128 stands for zero in the data rows.
Here are some rows, each followed by its group. Groups can overlap.
[ 98 106  62  96 104 118  99 115 106 113  99 114  75 125  96 104  76  74
  77  70  84  87  60  87  71  89  61  81  68  90  93  91 107  88 118 144
 125 141 146 152 144 172 137 140 161 181 132 158 177 136 142 147 144 131
 110 103  86  51  70  61  80  90  94  79] DL
[160 163 150 169 147 179 162 177 151 141 149 146 144 162 169 159 168 177
 171 185 184 185 201 162 165 194 191 168 160 149 124 148 132 116 113 116
  84  98  63  88 104 121 132 121 135 150 118 127  96  99  88  94  83 119
 104  93  94 126 120 125 132 106 126 121] FS
[104 110  95  88 103 119 103 102 108  96 109 110 103 118  82  87  92 112
  92  89  95 112  92  86 102  96 100 109 101 108 107 110 136 104 130 161
 145 145 153 156 141 140 157 154 140 162 142 145 146 153 132 144 128 117
 113 116  97  96 102  84  92 107 103 117] DL
[131 175 171 182 179 198 170 188 165 178 191 197 155 171 152 213 185 169
 176 184 169 183 198 194 180 194 208 190 157 171 156 142 146 115  87  93
  86  72  71  80  79 113 108 122 113 126 124 123 134 136 105 119  94 110
 103 113 136 123 107 136 144 138 138 110] CM
[237 220 239 252 244 232 214 214 217 226 179 162 200 158 156 154 156 134
 167 181 175 188 176 193 152 149 159 150 140 103 114 100  76  80  34  34
  59  23  44  69  67  92  88 127 103 108 145 134 134 131 146 196 136 170
 194 173 176 183 171 137 149 136 133 135] QC
[153 151 144 161 171 174 153 137 153 138 151 158 170 170 180 170 149 141
 182 170 152 192 176 172 170 217 184 174 170 154 151 152 120 128 123  95
 100 104  88 105 101 103 113 151 160 128 141 142 111 142  92 137  97  99
 140 121 155 170 161 152 141 156 163 154] CM
[ 77 105  64  97  48  95  85  95  90  92 102 100  96 100 150 141 110 142
 114  91 122 125 110 104 102 128 141 134 121 149 137 168 157 171 199 165
 166 180 144 172 165 151 139 134 152 151 156 114  99 142 100  90  98  90
 116  71 143 125 113 116 159 149 139 154] DR
[153 158 165 162 152 174 161 153 164 158 121 129 108 132 124 122 115 130
 118 114 132 106 124 116 130 107 109 111 120 116  97 110 113 131 125  99
 100 112 110 104 121 113 104  98 100 124 120 110 115 143 158 149 158 191
 137 163 158 149 151 141 124 137 125 129] ZS
[140 153 150 169 151 162 168 141 166 143 144 135 144 161 150 172 165 175
 205 154 164 152 150 170 180 164 165 158 155 178 179 124 140 131 141 129
 121  88 110 103 140  82  98 108 111 133 113 132 117 128  86  77 103  49
  59  77  63  99 105 120 112 148 103 113] QC
[ 87  96  96 120 121 105  90 131 137 122 153 125  93 123 130 130 159 144
 149 177 157 162 166 161 165 174 170 184 169 156 166 187 177 166 171 172
 136 157 131 145 126 122 151 152 145 125 131 115  67  75  68 119  85  73
 107 119 116 156 166 146 141 140 160 159] CM
[ 95 110 112 104 121 126  85 121 108 106  93 135 131 123 130 113 102 122
 113 130 128 127 108 102 124 103 132 123 155 154 143 153 157 149 164 173
 161 129 136 139 136 134 153 138 108 102 112 125 111 101 103 113  92 120
 118 116 108 137 147 131 129 129 146 145] ZS
[ 90  83 122  96 101  96 102 125  92 116 153 117 107 103 116 125  96  85
 100 114 114  68  84 120  90 121  75 111 149 134 138 150 165 140 153 177
 176 158 163 124 143 173 112 125 127 141  94 142 151  97 143 118  81  88
 129  73 108  76 115 109 101  96 135 133] BM
[ 95  66 102  89  95  81  94  68  99 117 112  91  85  90 118 127 181 150
 145  65 134 102 103 124 126  84  95 122 141 178 142 151 173 178 192 155
 191 171 177 158 153 146 138 108  96 139 121  92 125 107 110  48  96  81
  93  59  99  79 102 142 143 137 129 119] DR
[110 114 107 119 122 122  99 140 114 118 111 103 104 114  73  54  25  42
  48  68  80  50  61  79  77  73  77  56  37  81  49  76  61  71  99  91
 128 147 152 137 153 145 171 154 158 159 183 187 180 183 192 164 150 150
 137  96  74  75  61  42  71  60  40  37] DL
[138 107 108  92 119 126  91 104 102 118 121 109 133 128 150 111 115 114
 117 131 126 128 134 107 127 130 125 121 124 140 136 144 149 138 154 126
 142 140 154 133 141 146 123 150 153 115 143 119 116 104 118 144 132  88
 132 115 130 139 115 138 126 142 142 144] ZS
[108 115  94 106 109 117 122 108 145 118 110 166 141 147 148 154 141 147
 141 161 130 146 158 151 148 176 159 162 141 176 162 149 145 143 135 140
 140 146 128 133 132 109 115 122 123 172 133 133 154 112 151 137 152 157
 152 181 177 188 193 186 173 177 159 186] QN
[141 156 144 153 145 153 123 169 151 155 127  90 137 124 110  88  87  69
  75 102  66  93  68  90  71 114  97  96 101  76  92  81  60  98 104  84
 102 116 118 140 119 139 137 148 121 133 129 133 128 148 144 184 142 179
 174 151 127 121 100  72  89  88  82  84] BM
[144 166 135 162 127 156 147 160 148 109 132 126 158 127 136 156 164 152
 165 148 142 164 135 140 129 166 178 149 147 123 139 132 127 144 126 126
 131 134  97 146 136 126 126 116 108  94 132 128 117 135 104 147 128 143
 152 165 175 180 173 172 162 173 168 170] QC
[ 79  85 101 105 104  82  96  87 127  95 106 102 122 117 129  96  98  87
 124 133 108  80  88 107 104 113 136 119 109 132 151 152 166 167 170 171
 153 184 140 142 156 134 137 145 140 141 123 124  96 117 100 123  85 108
 107 114  72  92 130  95 125 108 111 122] BM
[ 90 110  81  73  61  88  87  98  88  95 101 106 117 116 151 127 124 130
 133 148 112 132 135 130 121 128 144 129 153 154 155 164 170 200 181 165
 158 168 143 135 146 146 140 117 135 117 126  98  80 111  95  90  88  83
  95  93 131 106 140 143 146 139 144 175] ZS
[ 91 111 101  71 115  94 123  81  87 111  98  88  97 118 110 127 126 126
 102 105 105 124  82 129 108 117 100 101 115 120 142 137 138 163 147 124
 158 151 166 152 133 138 150 162 128 101 126 112 117 119 116 124 105  95
 116  96 109 107 125 131 145 125 123 128] BM
[107  78 106 115  85 116 100 111  99 104 113 125 155 146 165 170 158 166
 152 146 168 174 144 176 148 175 143 181 175 176 174 186 183 154 169 188
 151 175 122 133 124 146 126 139 134 141 122 131 127 127 100  91  79  92
  85 100 105 144 140 146 151 168 164 170] CM
[135 102 118 111 103 112 130 129 135  98 146  96  98 106  78  77  37  58
  56  67  63  79  81  58  39  71  61  61  64  50  81  58 100  90  96 108
 110 122 136 153 138 147 132 145 163 155 168 170 170 173 152 222 155 176
 130 131 138  70  58  49  42  38  71  60] DL
[141 133 120 123 136 119 147 140 154 141 124 132 115 126 109 141 120 122
 117 128 132 118 106 109 141  79 121 125 107 125 139 109 125 121 127 132
 107 126 158 130 153 103 109 122 103 135 131 111 125 127 133 131 179 176
 123 133 148 139 126 143 121 144 135 138] ZS
[209 189 194 175 205 148 190 182 158 153 168 158 166 169 160 202 200 199
 182 209 208 207 203 205 221 187 197 177 161 187 129 136 111 116  92  64
  71  72  97  80 104  68 117 124 138 122 156  95 117 129 125 104 119 100
 124 130 144 141 158 163 152 140 139 118] FS
[132 127 128 146 117 113 123 139 156 138 171 161 136 181 152 148 162 130
 175 163 150 165 160 168 154 194 167 163 132 143 189 139 137 137 141 141
 117 147  82 114 115 114 148 111 130 132 106 160 115 166 113 163 164 160
 175 169 182 178 168 170 176 179 165 177] QN
[152 162 129 142 141 166 160 156 151 151 122 149 119 130 138 140 143 142
 129 135 128 145 174 136 149 155 147 142 120 121 138 134 111 114 101  97
 119 102  91 135 106  86 117 129 131 131 137 102 129 128 138  93 153 134
 144 120 156 166 136 134 155 144 141 131] QC
[205 188 217 181 170 197 176 164 189 179 170 160 163 156 145 173 147 156
 152 153 149 164 168 153 160 161 159 149 122 139 107 117 104  99  97  74
 115  64  99  80  89  90  95 133 118 106 132 114 153 152 155 144 170 162
 187 158 198 190 179 187 176 170 162 142] FS
[ 96  90  88 103  97 106 103  78  94 113  95 123 136 127 114 127 134 121
  98 116 109 110 100 117 113 129 103 124 112 127 126 131 136 141 152 144
 152 160 130 163 154 145 143 130 125 108 137 138  95 106 100 119  74  96
 121 110  98 132 116 113 128 121 140 133] DR
[125 120 132 143 123 130 113 143 136 108 135 111 123 131 115 100  93  95
 114 118 109 112 129  83  88  82 136  84 119 111 126 123 102 115 119 102
 115 123 162 137 123 115 144 128 135 141 130 130 122 125 135 159 137 154
 172 143 149 131 120 123 128 117 116 123] DR
[113 103 129 144 121 154 125 148 149 157 169 131 172 158 165 176 158 142
 145 149 157 200 174 169 169 185 187 190 178 156 175 159 161 144 130 109
 109 116 113 124 122 123 116 112 137 145 129 151 136 156 115 163 141 139
 155 154 188 173 165 162 147 150 170 161] QN
[230 243 223 229 206 227 226 250 226 204 198 197 177 160 107 106 104 121
 133 132 113 103 130 120 128 119 135  74  65  57  74  42  46  44  62  66
  63  65  85  84  87 101 125 117  94 133 106 186 159 205 211 238 255 213
 234 253 216 168 173 140 124 112 108  98] ZS
[ 88  65  69  86  90  72 104  97 133 132 118 146 126 157 161 128 131 133
 152 156 116 132 131 133 115 163 144 147 148 139 165 168 194 182 181 167
 161 194 156 177 143 153 153 115 147 141  98 128  85 120 113 152 137 139
 164 172 184 185 203 168 185 199 193 191] QN
[ 80  98  74 106  76  86  78 102 117  93 127 150 126 167 156 159 121 153
 166 148 137 136 139 118 128 147 179 140 172 166 207 177 207 188 183 201
 177 150 141 150 135 148 138 141 138 126  87  94 104  87  76 105  82  89
 116 107 140 128 141 164 147 150 173 197] FS
[112 116 119 128 115  90 116 104 137 113 115  94  93  71  63  63  58  68
  45  50  84  68  56  84  37  53  37  55  53  73  57  56  67  63  94  84
 120 164 136 152 164 168 162 150 183 156 163 177 175 181 169 181 156 141
 132 100  93  48  53  43  50  40  48  60] DL
[176 199 174 189 188 179 186 136 173 162 145 149 132 153 136 134 147 144
 138 160 145 148 166 149 141 141 169 134 143 121 103 128 102  91  96 108
  95 109  72  92  86 110 122 123 140 109 123 125 119 129 140 131 138 128
 149 166 165 176 149 155 144 141 134 127] QC
[168 178 191 187 177 164 170 159 162 137 157 140 124 156 124 139 170 157
 123 124 163 142 110 148 150 103 111 126 121 131 105 108  95  94 114  99
  93  84 103  99 106  88  79 105  84 132 136 118 139 174 146 126 150 171
 168 143 162 154 144 157 159 151 131 130] QC
[ 95 125 108  95 119 107 146 126 119 110 109 130 109 121 120 137 129 105
 118 117 116 117  96  85 111 116 122 102 119 136 119 114 109 144 111 114
 132 125 149 154 156 144 115 145 124 125 107 110 118 129 130 109 105 112
 104  98 103 110 107  94 117 128 120 124] DR
[ 82 105 109  85  80 108 124  87 110 129 105 121 136 134 129 131  99 106
 124 120 110 108 125 129 105 115 133 145 144 127 174 145 169 172 161 163
 170 150 138 147 159 142 127 133 132 129 109 131  93 101  86 117 106  83
 100  93  92 122 101 106 116 152 150 140] DR
[222 214 229 209 204 200 218 193 188 204 197 178 150 155 140 142 129 154
 150 131 145 118 125 149 161 138  99 115 110  97  82  82  94  89  81  70
  74  78  94  79  81 106  69  86  93 122 121 131 161 145 172 194 227 184
 205 221 220 188 181 171 147 137 139 127] QC
[142 141 150 113 121 112 137 118 115 137 140 104 127  97 130 120 123 111
 126 122 116  99 127 128 118  98 120 119 119 100 129 120 116 146 126 152
 153 130 158 138 140 119 123 113  97 118 106 110 134 105 148 119 144 135
 138 140 134 127 140 138 146 132 141 136] DR
[110 118 121 101 111 104 125 108 104 108 129 127 140 149 156 150 168 164
 158 157 154 169 163 148 159 158 170 194 201 194 173 171 155 146 130 149
 127 141 133 138 120 138 138 128 109 122 151 108 123  82 110  94  90  83
  87 115 113 142 145 155 160 143 160 169] CM
[ 88  89 108  97 106 110  82 146 123  99 142 117 100  90  80  91  75  68
  68  77  54  75  91  63  80  96  79  95  74  80 113  98 107  95 118 148
 107 139 149 139 178 125 154 133 152 166 140 163 144 165 157 163 143 122
 130 109  83  73  55  65  56  76  63  80] DL
[ 68 111  88  97  74 101  85  83 101  95 104 113 134 134 136 160 158 164
 141 149 136 139 155 150 156 163 166 155 162 197 191 185 176 189 174 172
 186 173 163 131 150 122 130 142 116 134 133 128 102 100  89 101 103  92
  80 118 126 112 126 152 152 178 154 154] FS
[146 171 160 161 144 116 150 118 174 137 116 103  80  92  64  74  66  77
  61  60  95  87  84 107  98  77  59  80  64  38  57  63  51  87  90  80
 111  88 101 114 129 123 121 130 121 133 131 167 157 185 180 153 190 162
 140 104 116  91  91  80  61  39  50  53] BM
[160 157 149 188 135 167 176 150 159 152 152 167 165 168 177 165 151 183
 176 179 211 194 161 187 175 184 157 181 178 153 151 149 116 110 113 120
 101 106  80  90  90 115  84 110 137 153 135 152 137 129 130 110 101 140
 105 146 153 145 148 154 165 138 145 153] CM
[165 176 182 184 192 175 200 143 165 145 161 137 146 162 165 182 177 190
 170 202 202 189 195 186 195 193 155 168 170 145 132 143 125 137  89  75
  81  63  99  62 122 104  78 103 113 137 124 119 119 103 100 113 107 109
 110 112 118 127 108 147 126 125 126 133] FS
[ 97 101 115 100  71  78 100 100 106 103 133 148 145 147 150 195 174 152
 168 136 147 132 144 142 148 125 154 159 182 175 176 164 176 179 159 164
 156 153 168 129 139 147 129 125  99 121 132 113 146 116 130 145 160 137
 131 162 191 178 180 196 179 191 200 190] QN
[133  91 116 106 122 121 116 132 131 100  76 130 131 134  91  91  75  68
 100 117  69  83  76  67  86  94  86  87 108  95 100 121 123  90 100 109
 128 147 129 132 127 141 131 134 133 151 146 160 149 129 166 151 136 121
 143 146 127  96  93  93  82  90  79 112] BM
[171 151 137 134 136 132 148 128 146 142 116 110 156 116 106 112 115 120
  94 113 119 107 117  91 116 102 103  97 106 111 103  91 102  92  99 128
 112 115 143 134 134 150 119 112 116 113 152 143 158 166 142 162 164 170
 141 163 165 185 136 124 119 131 126 154] DR
[242 237 229 249 253 249 244 225 209 180 169 154 172 151 162 156 172 167
 147 155 178 190 170 188 179 149 158 106 129 112  82  97  73  53  31  33
  44  48  35  65  41  95 112  98 109  78 137 132 165 154 140 125 174 162
 177 154 156 188 174 171 135 149 124  95] QC
[101  77  93  98  88 102 102  95  97 104 115  96 113  85 108  99  78  83
  69  70  90  85  81  75  68  84  77  89  92  96  75 106 106 113 108 137
 161 141 150 156 134 165 141 148 163 146 155 136 139 147 132 147 130 130
 127 102  93 100  58  87  97  79  93  98] DL
[107  86  96  94 115  84  82  94 109  98  89  97 126 130 116 152 144 130
 140 140 122 142 108 104 112 132 139 120 153 158 162 168 171 192 163 155
 177 163 161 174 144 143 134 157 132  93 111 122 113 114  89 110  77  84
 105 105 122 102 119 154 139 140 160 168] ZS
[119  99  79 109 100 133  90 124 109 132 112 116  97  73  80  80  55  35
  72  85  65  82  69  75  73  75  42  66  70  40  60  88  82  68 107 101
 102 153 123 160 130 166 181 171 156 143 173 143 150 157 190 177 151 137
 136 100 105  71  85  47  53  43  36  53] DL
[143  99 150 111 118 112 103 131 117 111  94  70 140  84 115  82  99  49
  58  82 101  94  73  91  61  82  83  63  83  68  67  63  99  93  81  78
 117 129 157 106 135 185 109 162 159 121 156 147 196 161 174 178 132 135
 156 142  86  75  80  71  61  59  67  72] DL
[218 234 222 230 236 236 215 221 190 181 188 179 187 162 169 185 178 204
 139 173 209 178 178 205 200 174 178 141 139 126  91 114 102  53  58  62
  53  67  68  43  80  74  98 118 109 132 163 104 150 168 117 155 168 181
 152 191 168 165 167 167 143 144 135 121] FS
[101 145 141 123 146 131 143 142 141 144 112 163 141 161 168 178 167 156
 172 165 169 183 172 202 197 151 173 172 188 158 145 152 158 136 126 132
 133 111 102 117 104 119 114 148 115 126  92 113 110  81 110  72 115  79
  86 119 127 117 147 151 147 139 154 136] QN
[ 83 100 101  96  84 121  82 116  77 117 118 111 127 127 181 170 123 166
 184 134 148 162 134 160 152 144 137 197 178 187 191 168 188 184 184 183
 151 160 168 142 142 146 121 144 132 109 125 112 103  83 109  80  87  77
  85 109 119 121 150 147 154 186 187 158] FS
[203 229 209 213 201 218 212 222 190 198 178 179 178 136 161 151 174 165
 150 170 158 176 197 168 167 175 166 140 134 113 128  95  77  76  55  85
  42  81  53  84  93  89 104 106  96 114 133 140 125 138 161 146 173 177
 162 187 163 180 180 150 148 137 138 122] QC
[100  89  96 110 114 122  95 105 114 103 128 125 140 142 167 181 161 144
 147 160 153 147 164 145 148 172 171 182 197 168 181 173 180 182 142 136
 168 183 159 140 142 137 114 134 110 103 105 118  78  94  85  83  48  97
  89 109 133 125 136 141 154 140 177 156] CM
[104 122 121  99  96 110 131  83 108 125  96  95  87  77  77  82  70  91
  59  65  78  83  69  92  64  74  62  48  76  82  55  81  82  97  99  92
 134 153 161 137 154 137 131 134 151 183 170 147 176 183 179 147 155 155
 127 107 100  40  69  76  82  63  55  73] DL
[117 108  81 109 124  96 109 100 133 128 129 135 156 144 177 159 157 145
 133 142 146 134 143 124 145 133 139 133 163 143 157 190 186 160 176 186
 189 159 175 153 125 125 137 142 103 108 125  97 100 105 100 136 144 148
 190 173 208 190 182 204 202 190 213 205] QN
Which 4 groups are nearest to each row below, nearest first, going by the distance to the group's nearest row?
[ 86 104  98  84  74 104 100 110 111 134 127 131 134 155 156 162 145 130
 167 161 164 132 137 161 159 131 184 150 158 163 173 179 171 184 154 183
 177 153 164 139 142 142 131 140 128 111  86 115 117  92 129 128 148 150
 163 169 182 165 182 183 161 193 194 176] QN FS CM ZS
[150 147 135 113 114 126 134 134 121 134 109 130  89 132 100 110 105 113
  95  76  99  82  86 103 107  80  70 115  78 112 101  69  86  90 113 103
 108 131 117 148 122 133 122 122 132 127 136 110 152 161 185 114 151 143
 144 112 124 114 102 100 103 128  76  95] BM DL DR ZS
Which 5 groups are nearest to each row below, nearest first, going by the average distance to the group's rows?
[138 135 134 125 127 122 115 135 154 121 120 163 128 143 149 135 135 145
 151 144 132 131 102 117 119 132 143 118 149 143 162 142 166 136 170 146
 144 152 126 110 137 147 128 135 117 121  93 111 137 102 112 133 124 105
 114 140 147 123 151 135 140 133 162 138] DR QN ZS CM BM
[ 68 108 124  81  83  92  84  96  76 112  97  79  60  34  66  58  71  66
  76  57  68  76  69  72  81  57  37  90 105  77  75  88 103 125 125 123
 115 131 162 137 157 153 150 138 119 129 106 144 131 107 151 121 131 125
  76  96  44  24  35  50  39  29  67  50] DL BM DR ZS CM
Group BM spreads out most along one direction. Which 3 other groups' directions of most spread are closest to that one, closest first?
ZS DL DR
Which 3 other groups have their centres nearest to the centre of group DR, nearest first?
ZS BM QN
Which 3 other groups have their centres nearest to the centre of group QC, nearest first?
FS ZS CM
Which 4 groups are nearest to each row below, nearest first, going by the average distance to the group's rows?
[ 92  96  86  72  95  99  97  89  82  98  91 102 103 157 113 109 137 120
 109 128 131 109 124 101 144 127 123 168 150 166 170 158 165 175 156 183
 176 161 133 159 154 132 146 127 112  94  98 111 108  96 109  81 107  85
  72 110  86 111 133 119 123 145 145 162] DR ZS CM BM
[ 91 108 111  93  87 106  96  81  85  97 105  77 102 115 114 105 103 140
 111 102 120  87 108 128 114 137 126 136 100 136 137 125 137 157 148 180
 151 154 180 154 148 157 139 122 151 143 153 128 132 150 101 123 127 116
 101 101 114 108  92 136 129 139 150 123] DR BM ZS DL
[ 80 105  68  90  82  98 104 100  80  82  90 126 108 112 141 143 134 113
 122 138 138 139 126 115 128 146 140 130 164 167 156 158 182 180 153 178
 195 159 128 156 142 149 167 120 144 122 110  97 121 110  99  80  77  74
  88  85 113 128 123 147 147 166 139 165] DR CM ZS QN
[131 129 126 120 126 127 133 131 126 120 140 158 132 168 187 169 175 174
 174 167 195 191 184 197 202 205 142 195 166 168 150 155 148 127 152 140
 122 118 111 111 110 140 132 114 141 149 126 122 139  75 112  95 109 100
  93 123 112 120 169 167 143 138 138 149] CM QN FS DR
Which 4 groups are nearest to each row below, nearest first, going by the distance to the centre of the group?
[116  95 112 110 100 120  79 110 118  98 113 123 158 172 149 153 183 143
 149 169 175 144 150 156 158 148 164 145 130 172 161 160 144 177 151 157
 159 148 161 159 153 136 120 126 107 109 139 115 135 184 111 140 114 166
 161 143 154 189 185 202 195 196 174 203] QN CM ZS FS
[105 111  94 123 108 120 109 111 118 137 135 147 149 151 159 134 175 148
 157 134 141 128 152 175 151 160 153 165 151 149 159 137 149 137 147 138
 131 145 126 155 133 126 111 139 116 102 160 125 111 131 130 142 149 164
 145 160 160 174 176 172 190 167 158 159] QN CM ZS FS
Which 3 other groups have their centres nearest to the centre of group FS, nearest first?
CM QN QC
Group DR spreads out most along one direction. Which 3 other groups' directions of most spread are closest to that one, closest first?
ZS QC BM
Which 5 groups are nearest to each row below, nearest first, going by the distance to the centre of the group?
[179 148 149 144 165 142 141 174 177 157 170 146 173 146 146 146 125 102
 143 140 110 124 115 111 110 128 113 109 102 118 142 119 135 123 133 120
 126 149 114 117 129 141 109 126 129 125 113 137 120 158 135 206 159 159
 175 201 201 153 173 153 151 152 160 158] ZS QC QN FS DR
Which 5 groups are nearest to each row below, nearest first, going by the distance to the group's nearest row?
[109 108  77 103  98  97 104  89 119  96 110 120 116 122 111 145 142 126
 135 136 129 114 125 107 139 132 115 125 158 167 159 197 187 174 172 188
 199 151 171 148 136 148 126 129 114 101  79  96 106  86  85  71  93  82
  75 115  97 103 133 162 137 131 142 149] ZS FS DR CM BM
[225 224 202 221 201 227 237 217 198 182 170 165 126 121 109  91  72  72
  87 107  86 110 112 103 105 116  67  57  39  32  33  30  20  42  41  39
  73  61  78 103  97  81 103 122 122 139 125 170 179 200 201 207 247 231
 243 216 194 186 169 138 113 107  93  75] ZS QC BM DR FS
[220 237 235 231 240 212 211 200 196 178 183 182 138 146 179 143 159 151
 146 167 196 162 166 169 151 138 148 122 134  99 101  85  49  71  40  57
  43  52  62  87  71  87 100 101 116 106 113 134 132 110 165 135 169 171
 161 175 166 149 182 160 140 121 134 104] QC FS ZS CM DR
Which 3 other groups have their centres nearest to the centre of group ZS, nearest first?
DR BM QN
